The rows below come in pairs that one turn or mirror swaps. Which row does each named row swap with?
The rows were stretched afterwards, more along some directions than others.
Fuser: -138	-417	145	186	-7	220	-202	87	-50	50	195	259	230	350	-110	-242
Kis: -180	-86	49	107	130	19	-139	87	-199	-14	356	142	-91	24	-157	-145
bipu: -21	-179	198	85	229	-128	-202	80	6	10	111	89	133	-137	30	-168
gesil: 21	12	60	-41	-54	-57	7	116	-142	-153	53	35	84	158	249	-88
Fud: -39	214	-60	-69	188	134	-119	211	-208	-85	247	86	-7	-111	13	-123
Numi: -100	173	-102	-41	138	20	-49	132	-163	-98	167	208	-23	-52	77	-115
Nidot: 74	18	37	-51	-141	-27	-65	137	-114	-66	72	62	53	193	152	-37
gipev: -185	188	-71	-25	176	44	-132	159	-195	1	223	166	9	-66	16	-149
sog: -159	-207	134	75	170	-4	-192	140	-247	-41	362	162	45	-13	-193	-285
luzo: -196	-339	-6	113	107	64	-148	81	-134	-23	406	123	85	72	-133	-253
vasud: -18	-105	102	-16	77	-38	-221	126	40	6	102	120	16	-166	-37	-46
vigi: 64	-115	237	-1	-33	127	-73	55	103	140	164	195	217	-55	-146	-123
Buf: -7	-42	223	107	-63	38	6	134	34	29	113	259	220	-75	17	-86
fad: 18	-49	134	-34	26	-54	-83	26	-133	4	35	17	265	120	124	-175
kuza: -259	-237	-10	92	113	84	-229	64	-162	18	395	154	63	85	-144	-282
Meka: -17	-200	225	3	-2	-91	-83	-6	138	53	201	98	82	-142	62	-217
moduv: -79	147	-28	-35	216	118	-99	103	-195	6	201	148	42	-126	115	-178
megez: 11	-139	266	24	213	-5	-224	45	-20	76	157	75	134	-214	15	-285
kom: -10	-4	146	-61	27	-196	-88	70	-189	31	116	47	167	145	84	-127
pagi: -203	-229	-21	197	-44	43	-179	104	-119	-13	367	101	77	107	-65	-148
tezo: -178	-244	147	165	18	160	-93	50	-40	67	151	230	112	361	-25	-287
Dilez: -144	-349	154	234	-48	172	-220	33	50	107	197	244	120	320	-83	-200
murig: -80	143	-144	-45	194	63	-105	158	-173	-79	226	146	-32	-39	30	-192
Zaf: -209	-374	46	141	95	106	-178	69	-10	35	194	230	279	449	-32	-330
vezos: 16	101	80	-12	2	-182	-109	125	-185	-79	46	37	123	73	107	34
Nopi: -263	-205	-36	169	167	125	-274	87	-65	-6	282	206	31	160	-162	-309
veva: -9	-167	136	7	88	-33	-197	86	84	28	156	84	18	-71	39	-193
bot: 24	-49	208	5	-58	60	-39	137	-10	105	234	308	93	-80	-58	-164
mev: 65	-73	280	-6	-35	96	-30	33	-42	162	164	231	191	-140	-51	-143
Tig: -25	-130	229	76	112	-117	-249	70	119	113	172	138	125	-133	5	-138
Viv: 42	-55	60	-60	-123	-139	-25	69	-92	-81	35	-2	119	120	80	-22
zoman: -22	-94	249	60	-50	54	-65	81	13	137	106	267	207	-47	-133	-84
Beda: -142	-331	112	200	-107	137	-172	143	-66	48	258	231	223	322	-164	-246
Miliz: 18	-163	105	29	20	-69	-165	29	142	13	155	87	10	-190	-4	-108
kodu: -147	271	23	-60	134	-5	-63	112	-148	22	242	202	-29	-106	63	-184
duf: -234	-244	47	164	-7	-3	-58	89	-100	0	369	104	117	21	-83	-257
sano: -16	16	22	-123	-119	-110	-93	76	-88	2	37	74	102	120	23	29
Rore: -124	-353	115	110	44	191	-144	81	-111	46	252	228	130	390	-83	-273
mov: 96	-108	217	6	-36	91	-59	124	-13	97	176	258	124	-27	-128	-179
mef: -153	-392	83	241	-85	124	-100	121	34	85	299	204	246	366	-30	-166

gipev swaps with -> zoman
vasud swaps with -> sano
Miliz swaps with -> Nidot
Tig swaps with -> vezos

